In the rows, zero is written as 128.
Each path below is one point turned by a fixed rotation once a step. After each direction that follows a path, write how fast that rotation turns it, in degrees each step (0 if it stays still).
Each turn is a multiple of 5 degrees from 10 to 175, or 0.
Each row of a path follows its step; steps can be skipped.

step 0: [135 135 129 136 119 134 123 131 128 132 138 126 130 123 126 123 127 133
 135 138 126 134 127 132 118 134 132 129 131 124 129 125 131 133 152 120
 119 134 125 135 123 134 128 126 133 127 130 132 128]
step 1: [118 131 127 128 134 133 121 120 133 124 135 131 139 131 128 123 129 111
 120 120 132 139 130 136 131 128 122 129 132 121 134 129 119 118 134 129
 131 136 127 123 121 126 136 134 128 122 130 132 123]
step 2: [129 126 120 126 125 123 128 128 120 123 136 125 122 141 126 127 115 127
 122 116 125 135 127 126 128 131 138 136 141 140 126 131 130 139 128 135
 131 125 137 131 132 131 135 125 125 123 136 132 128]
step 3: [121 133 125 133 123 138 125 118 132 130 126 134 131 115 126 129 122 132
 139 131 138 126 118 127 122 134 135 133 131 130 126 127 122 138 128 123
 127 137 126 143 129 137 128 121 136 130 129 137 129]
step 4: [122 120 128 126 137 136 135 122 134 133 126 128 132 131 130 121 121 112
 130 122 128 136 128 141 133 126 122 134 124 120 137 130 129 127 122 127
 130 117 132 132 122 137 127 127 126 129 117 136 122]
step 5: [134 122 127 126 135 131 137 124 118 134 133 127 124 137 129 135 122 131
 137 112 124 122 126 127 117 130 127 131 141 136 122 130 135 120 121 131
 131 121 132 132 132 125 131 135 134 130 134 134 135]
step 6: [131 116 132 134 118 138 128 122 133 129 113 131 132 128 130 135 129 140
 132 132 131 124 134 133 119 133 135 129 127 126 134 121 121 130 125 122
 131 133 125 141 121 122 134 121 128 130 126 131 139]
step 7: [133 129 137 127 132 125 138 131 140 135 125 131 129 135 130 124 125 128
 129 114 131 123 134 129 133 119 124 125 125 118 134 125 118 118 124 130
 124 126 134 131 119 131 122 120 131 119 121 128 114]
step 8: [139 133 130 128 130 126 130 127 125 131 127 130 121 137 120 134 138 122
 138 117 125 121 127 125 126 122 139 120 130 137 126 129 131 120 133 127
 131 123 135 135 138 131 138 133 118 130 126 121 135]
step 9: [118 126 129 131 120 128 126 126 136 130 123 125 135 129 124 140 135 144
 135 132 127 122 124 126 124 125 123 130 125 130 136 128 117 137 137 123
 138 132 135 126 119 126 121 131 118 128 125 126 136]
Speeds:
[128 129 130 130 126 129 129 126 128 129 130 127 128 126 129 127 126 127
 132 129 128 127 127 127 127 126 129 127 123 125 127 130 129 128 130 131
 129 124 128 128 129 133 129 132 126 131 127 127 126]	85

step 0: [128 124 119 121 122 133 120 119 122 126 129 140 139 128 118 114 128 129
 128 137 131 119 137 119 136 126 123 128 130 126 130 137 131 129 133 118
 122 123 128 125 123 129 127 127 117 127 129 128 136]
step 1: [134 132 126 127 121 122 120 117 126 128 141 141 123 138 139 133 128 135
 124 131 132 142 133 124 135 117 130 125 137 122 126 128 127 124 132 125
 123 131 134 127 126 127 124 135 137 132 120 127 129]
step 2: [132 120 126 136 131 132 146 128 137 136 143 124 137 129 139 128 132 126
 130 129 131 134 126 120 136 135 125 129 132 127 120 133 127 126 122 128
 122 130 127 125 138 124 124 136 129 122 125 137 133]
step 3: [130 138 121 132 123 128 132 132 138 128 130 120 131 131 129 116 121 132
 131 112 131 130 131 121 125 121 124 137 124 126 116 140 123 126 130 125
 130 118 118 137 125 126 124 130 122 137 130 125 127]
step 4: [126 128 135 130 114 126 129 117 125 130 127 127 129 127 126 120 131 124
 135 125 122 135 127 125 123 117 122 129 129 116 122 118 118 137 126 123
 129 119 135 121 129 141 130 123 115 129 123 132 129]
step 5: [122 120 119 129 125 124 128 125 128 122 128 130 135 115 127 126 127 126
 120 134 139 136 137 127 135 134 133 141 135 116 134 120 133 121 126 118
 126 123 137 123 129 124 128 131 119 133 126 128 122]
step 6: [127 130 116 123 133 122 122 139 126 123 145 122 128 132 132 129 125 132
 129 130 135 120 130 122 121 127 119 120 136 118 128 128 131 131 129 125
 124 126 134 121 128 129 114 136 132 131 120 134 122]
step 7: [136 118 121 138 125 130 127 119 121 129 134 128 127 127 148 122 118 127
 132 128 139 126 121 130 124 135 123 128 125 122 118 126 118 133 126 132
 138 132 120 133 132 124 121 128 127 128 130 130 132]
step 8: [121 122 125 138 130 133 129 130 132 125 125 132 134 136 129 121 130 124
 128 116 129 135 127 126 132 123 119 129 121 129 125 129 128 114 118 141
 144 120 131 120 128 130 124 128 123 136 128 125 122]
step 9: [125 123 134 138 124 130 131 136 121 126 123 126 127 123 121 124 130 124
 135 127 127 131 135 123 115 122 127 129 138 115 135 124 121 126 114 126
 121 123 122 121 122 121 125 127 126 130 120 115 131]
Speeds:
[129 129 129 130 129 126 129 126 128 127 126 133 126 128 124 126 127 126
 128 126 125 128 128 130 127 129 128 128 127 126 130 131 126 127 128 130
 130 126 126 126 126 127 129 126 124 129 126 131 128]	80

step 0: [132 119 125 125 123 132 118 121 131 117 130 126 120 134 120 130 135 132
 125 126 127 129 128 132 140 123 123 145 121 127 135 133 129 125 124 126
 129 130 134 124 128 123 134 134 130 116 147 137 132]
step 1: [128 127 126 142 125 137 121 141 126 116 131 132 120 122 124 128 137 132
 127 128 128 119 127 137 125 117 128 141 133 128 120 131 131 123 122 127
 127 118 129 119 133 124 114 128 135 128 134 130 135]
step 2: [134 126 142 142 135 122 124 130 134 137 130 129 123 120 122 127 136 124
 117 120 129 118 127 137 127 119 136 131 128 122 120 127 118 122 129 131
 127 129 138 127 123 133 131 138 132 132 140 128 135]
step 3: [135 120 128 128 126 124 112 125 128 126 126 124 125 127 130 132 130 130
 129 121 131 132 125 123 136 120 131 144 123 129 131 123 115 121 135 132
 121 129 125 123 124 132 133 130 137 112 146 129 131]
step 4: [138 125 121 138 128 136 120 128 125 118 128 130 130 125 130 127 133 142
 128 120 128 130 123 133 124 126 134 144 131 125 127 128 132 127 118 130
 118 123 138 118 135 135 121 122 141 125 128 120 137]
step 5: [129 129 132 138 137 124 121 125 136 125 131 131 129 125 129 130 130 128
 111 121 133 130 136 135 125 122 128 136 128 118 117 125 125 127 115 129
 125 139 144 120 122 125 129 129 123 132 138 129 138]
step 6: [124 121 125 132 122 132 111 127 136 127 121 127 124 122 135 138 130 125
 130 120 138 128 125 127 138 116 130 136 127 132 125 127 115 122 116 132
 117 134 125 124 125 127 132 133 126 122 138 139 124]
step 7: [134 119 125 134 133 130 123 130 122 129 119 127 125 125 127 131 141 134
 133 116 141 118 119 128 122 119 125 135 128 133 132 126 136 121 122 123
 111 125 139 122 131 130 122 128 138 127 126 129 136]
step 8: [132 116 138 134 137 121 128 120 134 124 129 131 127 124 126 123 141 120
 120 124 125 125 127 129 119 125 123 142 122 114 127 122 132 134 121 125
 122 135 138 120 127 120 133 130 131 120 135 132 134]
step 9: [122 119 133 130 117 132 112 129 135 113 126 131 127 131 128 123 134 125
 125 125 124 122 127 128 139 122 131 145 126 129 122 132 126 124 120 123
 120 132 130 131 129 131 130 126 124 122 142 137 126]
Speeds:
[130 129 127 128 126 126 129 125 127 125 129 131 127 130 127 125 126 129
 127 129 125 131 127 125 128 128 129 131 125 128 128 128 129 129 125 125
 129 129 131 127 130 128 127 128 126 124 126 126 129]	85
[130 128 130 126 127 125 126 128 129 126 128 125 129 133 128 131 126 126
 131 132 126 130 127 127 129 129 126 128 128 127 125 125 126 128 125 129
 126 126 126 126 129 126 126 131 130 128 129 130 128]	130
[128 129 130 129 131 124 126 129 127 127 127 127 129 128 125 126 127 125
 126 125 128 127 126 127 129 125 129 125 128 124 130 129 131 129 126 132
 131 127 129 125 129 127 126 125 129 130 126 126 128]	120
[127 127 127 133 129 124 129 126 132 128 132 126 127 126 129 129 130 126
 125 128 125 128 126 126 126 130 129 127 129 128 125 125 129 130 129 127
 128 129 129 129 128 127 127 127 129 132 127 130 129]	115

step 0: [138 130 123 132 134 133 127 117 120 123 128 125 137 136 130 150 136 133
 125 128 129 129 135 131 121 138 130 125 135 133 135 124 123 141 133 128
 124 130 124 129 132 142 128 121 134 125 135 124 128]
step 1: [132 140 127 121 116 123 135 134 130 130 134 134 117 128 139 128 118 139
 129 126 118 126 130 130 127 127 128 126 124 127 141 126 135 136 127 127
 131 122 126 133 132 144 126 117 118 124 130 135 118]
step 2: [128 129 121 124 126 107 117 122 125 133 129 130 133 133 139 127 127 129
 130 135 134 118 139 131 134 140 123 122 120 133 124 134 120 128 124 132
 129 136 121 127 138 135 128 134 123 115 131 129 135]
step 3: [127 128 129 133 135 132 125 124 124 123 134 130 140 137 137 133 124 139
 134 126 118 121 124 130 116 123 136 133 120 128 124 124 129 116 135 135
 134 131 126 124 135 131 124 127 122 114 122 132 111]
step 4: [128 130 126 131 136 118 123 133 134 121 131 149 129 126 131 132 127 126
 124 120 124 123 139 124 133 127 135 128 135 130 132 127 140 129 129 123
 141 128 132 123 134 134 130 132 119 124 115 120 140]
step 5: [133 117 132 127 136 127 130 130 122 142 135 132 132 132 140 125 124 140
 128 142 128 133 127 117 121 120 130 135 123 118 122 129 130 135 120 136
 131 128 130 124 131 137 131 138 133 126 127 119 136]
step 6: [147 134 115 129 130 135 130 131 118 129 123 126 125 136 131 126 139 124
 123 129 126 121 120 120 123 128 129 125 138 129 130 129 135 115 126 122
 134 126 132 125 119 134 126 137 120 113 126 125 132]
step 7: [125 131 134 127 127 116 131 145 120 128 134 131 122 117 125 136 142 135
 123 122 120 130 126 128 122 130 128 138 125 124 121 133 126 125 123 127
 121 121 138 133 131 136 133 142 128 127 123 137 132]
step 8: [149 129 142 132 121 130 125 126 121 130 133 121 139 133 126 131 127 129
 124 138 127 127 129 124 136 137 124 131 135 127 130 138 120 128 144 129
 133 120 134 128 137 129 132 137 126 132 125 126 133]
step 9: [126 127 123 130 120 137 116 127 125 123 138 129 127 125 131 123 142 130
 137 130 114 128 122 115 125 125 121 126 140 123 136 125 128 136 130 127
 121 125 120 125 127 137 126 129 120 133 120 144 126]
Speeds:
[131 124 127 129 123 129 129 130 130 127 127 130 126 130 128 130 127 130
 127 125 131 127 127 126 126 127 129 126 129 128 126 126 128 126 129 130
 124 127 129 131 127 128 132 130 131 127 127 126 130]	45

step 0: [131 120 120 133 132 135 114 138 129 128 141 125 129 118 132 127 122 134
 124 130 142 124 133 134 125 125 123 131 123 130 124 126 131 141 126 115
 118 125 128 132 131 132 123 129 118 143 133 138 121]
step 1: [134 136 128 137 133 128 109 128 127 127 126 129 126 127 141 136 148 132
 129 128 125 133 129 133 121 133 124 124 131 135 132 129 134 109 124 132
 128 131 137 131 123 132 134 116 131 128 129 126 122]
step 2: [122 123 140 129 128 133 131 126 130 123 126 126 125 137 123 126 131 124
 123 131 124 131 130 132 129 131 126 122 130 128 120 124 135 121 140 114
 137 129 128 133 132 136 127 130 135 143 125 144 151]
step 3: [135 117 129 120 130 119 125 125 137 130 120 129 138 129 124 124 131 126
 133 111 132 129 120 137 124 127 119 134 126 142 129 131 135 142 136 119
 130 136 131 130 124 124 133 122 116 132 125 118 126]
step 4: [139 124 124 144 129 121 141 125 127 121 142 130 122 120 138 128 127 137
 125 115 142 125 136 126 129 118 126 126 128 130 124 130 128 122 126 135
 135 134 142 130 126 128 135 130 132 129 129 133 134]
step 5: [118 130 130 120 141 132 117 131 134 133 136 106 133 120 135 124 131 136
 127 122 123 119 127 130 119 125 138 139 132 129 132 122 124 120 132 121
 123 128 128 135 137 133 132 133 131 135 132 128 133]
step 6: [134 130 126 122 124 132 115 124 121 124 123 128 119 132 142 140 125 126
 128 112 128 134 129 129 138 127 116 125 132 134 132 128 141 125 118 115
 123 121 123 125 125 136 121 130 126 139 120 132 126]
step 7: [131 131 123 129 122 132 127 129 125 120 128 126 130 127 123 134 132 125
 111 130 118 137 119 131 119 128 120 125 127 136 140 132 127 126 143 134
 133 134 148 132 121 128 135 131 126 132 127 128 144]
step 8: [132 130 138 120 132 117 130 126 138 125 138 124 129 139 126 122 130 126
 141 122 127 111 135 136 136 124 129 132 123 125 137 126 136 138 131 129
 129 129 137 122 133 132 128 123 123 128 123 138 141]
step 9: [124 123 125 135 144 132 122 120 133 123 128 120 123 120 121 126 119 127
 126 109 136 136 136 128 123 120 117 131 130 126 131 131 131 129 128 136
 117 134 128 132 130 116 134 131 128 133 117 127 120]
Speeds:
[129 128 129 124 127 129 124 127 126 126 129 128 128 125 127 124 128 124
 130 128 130 129 130 128 128 128 126 127 130 129 126 125 128 130 126 127
 127 128 124 130 129 127 130 130 125 126 126 127 131]	120
[126 128 128 130 127 126 130 129 126 127 128 128 130 129 130 131 129 128
 128 128 131 130 129 127 129 130 125 124 127 129 130 125 125 124 129 130
 125 129 129 132 127 126 130 130 129 126 127 127 130]	130

step 0: [141 129 126 127 123 128 125 119 130 137 137 127 120 120 133 139 124 136
 133 118 130 132 127 133 144 120 131 128 135 124 129 115 129 118 126 126
 121 127 127 133 116 124 126 134 137 127 128 138 138]
step 1: [130 137 124 142 131 132 136 127 124 135 132 126 127 125 124 131 114 130
 131 135 114 118 118 124 125 121 127 130 139 128 123 130 126 126 128 129
 127 134 119 131 116 120 136 134 138 122 126 136 115]
step 2: [123 122 118 135 130 114 130 122 129 144 123 126 127 132 127 126 121 121
 120 120 131 128 124 122 129 137 127 135 135 122 125 125 124 131 133 120
 143 142 115 129 120 125 125 128 123 133 136 134 128]
step 3: [129 121 126 126 135 123 126 124 131 140 132 121 117 118 132 128 133 126
 126 119 132 123 124 113 140 129 131 137 124 119 117 131 136 124 128 130
 130 115 127 130 125 117 125 130 139 121 131 136 138]
step 4: [124 142 124 135 121 128 133 128 129 144 131 125 126 129 122 135 125 138
 135 128 117 124 118 136 129 129 129 127 132 121 128 136 129 130 119 136
 132 128 132 127 129 125 136 122 140 123 128 144 143]
step 5: [138 126 129 137 123 115 124 130 122 135 134 119 124 118 119 128 120 125
 129 129 125 139 127 132 125 133 127 136 128 130 131 131 128 129 131 119
 133 142 123 132 113 139 135 130 136 124 138 138 131]
step 6: [134 131 126 127 130 125 121 122 128 132 128 121 121 125 134 125 119 135
 122 116 130 132 128 118 129 127 135 129 126 109 121 134 127 133 126 128
 125 133 127 134 109 119 116 126 130 120 123 137 118]
step 7: [124 129 134 124 127 123 137 123 130 131 131 120 123 143 123 128 117 129
 129 127 130 123 107 129 139 134 119 127 135 124 121 133 130 125 123 128
 136 132 127 135 122 113 129 129 136 120 123 127 137]
step 8: [132 119 127 128 123 126 120 123 131 147 124 120 117 126 132 133 126 128
 121 122 120 122 119 129 133 131 136 132 133 126 134 120 128 129 125 129
 133 137 129 134 126 138 143 137 140 123 134 122 135]
step 9: [130 127 131 138 125 132 122 117 118 128 124 135 126 115 133 131 115 127
 127 131 116 130 124 122 131 132 143 138 130 115 117 132 121 122 124 125
 132 121 128 131 117 126 132 124 133 128 131 139 131]
Speeds:
[130 129 128 127 129 129 125 132 126 130 129 127 128 126 130 129 129 131
 128 124 128 130 130 126 130 127 130 129 129 128 123 129 125 128 126 128
 126 125 129 129 128 128 128 133 128 127 130 125 126]	130
[127 130 130 129 129 130 127 128 131 128 127 126 129 130 128 129 129 128
 132 124 127 129 128 130 130 129 127 130 126 128 129 124 130 126 127 130
 130 126 128 131 131 129 130 129 133 130 126 127 130]	90
[130 126 127 128 128 127 127 129 129 128 130 129 126 127 127 128 129 129
 125 124 126 126 128 129 129 128 128 127 126 125 129 126 131 126 134 123
 126 127 127 128 128 132 128 128 127 127 127 127 129]	130
[127 129 131 125 133 127 126 129 132 130 130 129 127 129 127 128 132 127
 124 129 131 128 126 129 127 129 127 126 129 127 128 127 126 129 126 126
 129 125 128 131 127 126 127 125 128 128 128 128 127]	90

step 0: [121 138 125 133 128 132 120 138 129 130 114 120 124 130 136 128 128 120
 125 133 129 119 129 122 130 124 130 118 126 123 133 129 124 135 117 120
 125 122 140 128 141 128 112 136 125 122 130 128 137]
step 1: [120 143 139 136 117 124 121 136 136 129 134 121 118 123 128 128 128 129
 126 125 121 123 129 133 119 124 131 131 131 118 132 126 134 137 129 110
 130 132 137 126 136 131 128 130 122 135 128 130 126]
step 2: [135 129 127 137 128 135 128 130 120 126 129 129 129 121 124 126 132 138
 121 125 125 132 137 126 113 133 127 121 122 103 127 123 144 132 129 118
 132 123 131 128 130 126 126 135 128 130 130 122 127]
step 3: [134 121 124 125 128 128 120 128 132 124 129 125 116 137 127 129 120 140
 121 129 124 120 131 116 115 136 125 134 118 118 135 127 128 118 132 115
 136 121 119 124 124 126 130 127 131 122 133 129 120]
step 4: [118 131 109 127 131 125 117 128 125 125 128 131 118 133 134 124 130 131
 126 134 130 120 142 126 129 137 117 133 116 125 128 129 127 128 133 129
 123 131 129 125 130 131 120 129 138 122 130 113 122]
step 5: [114 136 119 138 129 131 117 131 126 113 128 128 122 131 127 133 127 126
 129 122 141 125 127 128 132 132 124 131 135 133 143 129 134 125 130 121
 124 127 131 117 131 122 112 123 135 130 130 132 124]
step 6: [119 136 128 137 122 137 121 141 121 124 134 129 135 121 131 126 127 122
 129 130 134 127 118 143 117 139 123 133 134 122 133 137 130 127 133 128
 130 125 123 131 140 137 122 135 127 129 129 127 118]
step 7: [119 126 130 137 134 134 132 130 116 126 128 141 131 128 122 127 128 129
 119 122 121 121 125 129 118 129 130 136 135 129 138 122 135 133 133 121
 127 110 120 125 134 132 138 139 123 123 133 127 128]
step 8: [132 131 126 137 136 134 128 118 125 132 131 128 124 139 133 119 134 126
 128 143 126 117 129 127 125 142 121 128 127 128 127 120 131 125 129 116
 128 114 117 131 134 134 138 126 126 129 119 131 133]
step 9: [126 129 125 122 138 133 116 124 130 123 125 130 113 121 129 126 129 119
 132 137 134 122 139 128 127 125 120 124 122 134 126 113 123 135 126 118
 122 118 124 127 131 132 124 138 132 132 134 138 130]
Speeds:
[127 127 131 126 125 131 129 132 127 128 128 127 130 127 126 127 127 128
 124 124 129 128 130 130 123 130 127 126 130 130 128 127 128 127 129 129
 130 127 129 128 127 129 128 126 130 133 127 127 129]	80

step 0: [127 137 129 123 138 122 132 128 136 121 127 139 125 124 133 127 146 128
 126 127 124 121 131 129 133 130 118 121 140 136 139 130 135 111 124 128
 140 139 130 129 133 125 137 129 121 137 122 132 132]
step 1: [132 132 131 119 129 127 129 114 131 122 124 128 114 114 123 117 151 127
 127 119 130 128 132 122 129 125 129 120 126 128 133 128 125 129 120 127
 119 136 133 127 132 119 128 130 121 139 126 137 123]
step 2: [134 134 130 123 125 133 123 126 130 118 123 119 126 115 125 122 139 137
 132 132 120 121 138 122 118 132 137 137 133 129 147 130 120 124 123 124
 122 126 134 127 137 128 143 128 126 127 127 137 132]
step 3: [131 138 140 125 131 123 128 124 133 121 134 119 134 119 124 127 127 140
 128 116 122 123 126 123 137 128 135 139 141 131 132 118 119 131 117 122
 131 134 118 125 131 129 137 129 119 136 117 127 131]
step 4: [135 120 124 117 130 124 131 118 139 126 137 117 131 130 119 128 128 131
 135 124 128 115 137 124 123 117 132 137 128 132 128 121 118 125 117 123
 129 137 131 133 124 135 126 127 131 143 119 132 119]
step 5: [129 135 131 119 140 135 138 132 138 127 131 109 144 133 115 123 137 127
 126 128 122 125 124 126 125 128 140 137 129 119 130 135 127 118 123 123
 128 129 131 128 127 134 126 134 134 134 129 127 120]
step 6: [129 145 128 126 144 131 128 141 135 137 138 123 117 140 117 131 127 132
 123 118 113 129 131 123 128 124 131 125 131 126 130 122 130 114 125 122
 123 135 130 126 128 135 132 129 130 134 122 128 123]
step 7: [127 134 116 118 133 121 130 127 130 131 134 121 123 139 122 136 141 139
 126 125 126 138 130 116 131 124 133 127 114 137 133 125 137 130 118 126
 131 124 131 114 128 134 130 134 128 135 129 133 116]
step 8: [133 134 121 115 133 132 120 122 129 129 129 131 134 148 120 138 141 133
 130 130 124 126 130 122 129 139 136 129 136 137 135 135 137 125 127 116
 124 122 130 126 141 122 130 129 123 127 128 123 120]
step 9: [125 139 129 124 136 117 133 116 129 131 133 136 120 134 126 126 141 138
 121 127 119 113 126 131 142 133 127 126 129 141 143 129 131 123 134 122
 132 121 126 134 134 132 123 132 125 132 126 122 128]
Speeds:
[127 128 129 125 124 129 127 127 127 129 130 127 131 123 124 129 127 126
 125 127 130 125 131 129 130 127 128 129 127 128 129 127 126 130 131 126
 128 130 126 130 129 131 130 128 128 126 129 127 130]	45
